Where one turn sends some rows of the set: a few examples, then the rows asked:
pura: [ 11.9   7.0  -0.9   3.3  -8.2  21.7 -20.2 -10.5   7.4   9.8  -7.9 -14.8
 -13.4 -13.0  -1.1  -7.9  -5.5  -3.1 -10.5 -15.6 -20.3 -16.0  10.7   2.2
   4.8   9.2  25.9]
num: [  4.6   5.8  -8.9   2.2   3.9  11.4 -11.4   9.8 -13.3  13.3   2.8 -31.0
  -3.8   1.8  -9.0  -7.7  -2.3  -5.5  -5.8 -19.5 -12.1 -25.2  13.6  15.1
  13.3  -2.9  20.1]
dobid: [-22.0  -6.8 -14.5   2.1 -31.2 -20.7 -20.5  11.4  -7.8 -13.7   5.8   4.4
  -4.5 -11.5 -15.4  -4.0  -6.7  -5.9  -5.9 -26.0  -4.6 -32.4  -5.1  -2.6
   3.3   4.2   0.1]
zosin: [ -1.1   6.4 -34.6  10.7  11.4  -7.1 -12.8   3.5  -4.1  -0.9  10.1   5.8
 -19.5 -14.2   7.8 -25.6 -12.5 -23.1   8.8 -22.1   2.1  22.6 -10.2 -22.5
   1.3  25.5  -8.2]
mafef: [ -0.9   1.6  -4.0   7.6  -6.5  -9.4 -12.5  30.9  12.1   1.8  -4.3  15.7
   2.6 -11.7   9.9  14.2  20.8 -18.2  -1.7 -29.0 -12.3  20.3   8.6  -3.2
   9.9   5.5  -8.0]
Dosop: [  7.4  -0.4   4.5   4.6  -9.7  -8.2   0.2  27.4   6.1   7.2  10.7   3.9
   3.0 -17.3  18.1  -1.8  23.3 -18.6  -3.6 -30.1  -8.2 -12.8   3.5  -3.4
  20.6   1.8 -15.9]
vup: [-19.1  -1.7 -14.9   5.7 -30.7 -26.1 -22.8  11.8 -10.4 -23.7  11.5  15.6
 -17.4 -10.9  -4.7  -9.7 -14.2  -5.4  -1.0 -26.9  -2.0 -16.1  -2.2   3.5
  -0.4  17.2   0.4]
voviv: [  2.1   3.8 -40.1  -8.1  -1.2  -3.5   0.9  -3.2  -0.7  20.4  10.5 -12.7
  -1.5  -9.6  -0.8 -24.8  -2.0 -19.4   0.4 -21.8  -6.7  -9.6  -9.3 -20.2
  19.9  -5.7  -8.2]
let: [ -6.2  -3.8   8.0   0.7   6.1  19.7 -11.8 -13.8   2.7  14.4  -7.2 -12.3
 -15.4 -23.0   4.9 -14.8 -19.6  -5.9   7.3   6.3 -11.3  -2.8  -2.1  -1.4
  11.3  16.1   1.3]
teg: [-14.4  -2.5 -17.1   1.5 -38.2 -15.9 -25.6   2.8   0.9 -19.3  -3.4  14.7
  -7.8 -12.7 -10.6  -3.3  -8.1  -4.3  -5.2 -22.8 -10.9 -23.4  -4.4   0.7
  -2.2   5.0   3.3]
zutu: [  8.7   1.2 -48.1  -6.9  -5.1  12.7  -6.9 -11.5   6.7  10.3  -1.4  -5.9
  -3.5 -15.8  -1.3 -14.5  -2.9 -27.7   1.9 -16.9 -14.8  -3.4  -3.4 -16.0
   6.4  -5.1  -3.7]
fili: [-17.3  -4.4 -18.8   6.1 -30.5 -18.5 -28.9   9.0  -2.8 -22.4  -0.8  18.3
  -5.7  -8.5 -18.2  -1.9  -8.9  -7.7   1.9 -23.9  -8.7 -11.4  -1.4   2.6
  -8.8  15.4   2.4]
fenes: [  5.6   8.5   1.0  18.1  12.3  18.0 -31.5  15.0  -2.7  -7.2  -4.7  -6.3
  -9.5  -5.4 -13.7  -6.4  -9.6  -6.7   3.0 -18.4 -14.8  11.9   6.8   4.2
 -13.9  26.5  20.9]
kesus: [-17.5   7.8  -7.5  -3.7   7.2  19.2 -15.2   5.6 -11.3   2.3  11.7 -17.5
 -13.1 -16.5  -5.7  -1.8 -29.5 -10.7   4.0 -14.2 -16.8  27.8   6.0  11.4
  15.7  -3.7   5.7]
rik: [-22.7  -1.1 -13.7   7.1 -28.3 -21.0 -23.8  20.5  -7.7 -21.9   9.9   8.6
  -6.5 -12.3 -18.0  -5.8  -9.3  -5.2  -5.2 -31.2  -5.1 -16.9  -9.4  -3.7
  -2.4   6.7  -0.6]
Bipup: [  8.6  -0.2  -3.5  10.6  -5.2  -8.9  -8.2  26.9   3.1  -7.5   4.2  19.7
  -9.3 -14.1  23.3   6.1  17.5 -24.1   4.4 -25.9  -8.6  14.1  12.3   5.8
   8.7  17.6 -12.1]
Nage: [-10.5  -3.2 -16.7   4.3 -32.0 -21.4 -19.5   8.5  -8.0 -22.3   7.3  12.3
 -12.9 -10.3  -5.6 -12.9  -9.2  -7.1   0.6 -22.1  -5.7 -31.4  -4.0   8.2
   1.6  10.2  -3.3]
fosa: [ -4.5  18.3  -2.4  13.2  11.9   3.1 -24.7  26.1 -14.3  -3.6   8.7 -21.9
 -15.0   0.5  -8.9  -4.6 -15.3   0.5 -11.2 -35.0 -10.7  16.0   4.3   8.1
   6.7   2.8  19.1]
Sug: [-14.4   9.4  -2.2  -4.6   9.7  -1.5 -11.3   7.2 -10.4  16.2  10.2 -10.9
  -1.7   4.0  -8.5 -21.0 -19.7   1.8  20.9  -3.2 -11.0  21.5   2.2  12.0
  20.2  19.6  -1.5]
kidi: [  6.7  -2.0  -6.3  -0.9 -14.4  -3.1  -5.2  20.2  13.8   9.6  -4.2   9.7
   8.1 -12.3  11.5  12.0  28.7 -19.4  -2.5 -23.0 -15.8  -1.2   9.8   0.0
  14.1  -1.3  -8.2]
zeti: [ 22.1  20.5  -1.7   4.4  -2.3   3.4 -15.1   1.7  -2.6   6.1   1.7 -12.1
 -12.0   5.6   4.8 -31.5  -2.7   5.8   2.2 -13.6 -17.6 -22.5   4.1  16.0
  15.7  10.9  12.1]
bazi: [ -3.6  17.6  -2.0  -5.5   7.9   2.6 -10.3   0.5  -2.9  11.2  -5.4 -14.1
 -12.5  -0.4   2.7 -26.1 -18.7  10.0  10.5   0.9 -13.3   4.0 -10.1  10.5
  29.4  -4.0  -6.9]
nazo: [-10.4   8.0 -38.3   7.2  16.0 -11.7 -10.1  17.4  -8.1   7.7   9.0  -5.6
  -6.5  -4.9  -6.7 -19.3  -9.2 -20.4   3.9 -26.9   2.1  22.2 -13.9 -23.0
   6.2   8.0 -10.4]
Ketad: [ -1.0  14.9   2.6  13.2   8.9  -9.9 -21.0  12.0 -11.9   5.8   5.4  -6.1
 -19.1   9.2   2.0 -19.9 -12.3   4.9   3.2 -19.8  -3.2  13.9  11.8   8.0
   7.3  37.7  20.8]
Kimu: [ 12.2   1.5 -38.8  -3.8  -3.6   3.2  -0.1 -12.8   2.2  11.7   9.5  -2.8
  -9.7 -14.6   9.3 -31.9  -3.9 -25.1   8.2 -14.5  -7.7 -14.0  -6.0 -17.3
  10.3  12.2  -8.9]
gez: [ -7.4   3.8 -44.9   7.3  10.5   1.1 -15.7   5.0  -1.6   0.6  -1.7   2.7
 -10.1 -12.7  -4.8  -6.8 -10.3 -27.2   4.1 -22.2  -3.7  30.1  -3.9 -20.6
  -4.5  11.6  -1.9]
zos: [ -6.9   1.1 -12.9  -1.5  16.6  21.7 -12.6   4.7 -11.9   4.0  -6.2 -23.0
  -7.4 -12.2  -6.6  -1.8 -17.9 -13.9  11.2   1.8 -12.7  -2.6   3.5  19.3
  13.5 -10.3  -4.2]
diten: [ 14.4  -2.0  -5.3   2.3 -14.1  -4.3  -1.5  15.2   9.3   0.5   4.3  15.6
  -7.3 -17.9  28.6   3.8  20.3 -24.2   1.0 -23.3 -12.4  -4.4  14.1   5.3
  17.0   7.1 -10.8]
govi: [ -3.1  -1.4   7.0  11.9  -2.5 -13.9  -4.9  34.9   1.4   3.1  11.2   8.9
  -1.8 -14.9  15.6   3.2  17.1 -20.2  -2.4 -32.0  -2.0   9.1   4.3  -5.9
  14.3  11.8 -12.6]
kopak: [ -0.5   6.1   9.5   3.6   8.8  25.3 -19.3   3.6   1.1  -1.6   7.8  -4.8
  -7.2 -18.4  -8.4 -22.0 -22.5  -7.2  18.2  -4.0 -20.4  18.6  -9.3   1.5
   1.6  20.8  -2.8]

zos turns into kopak
Nage turns into rik
diten turns into govi
Now find these:
nazo turns into zutu
pura turns into Ketad

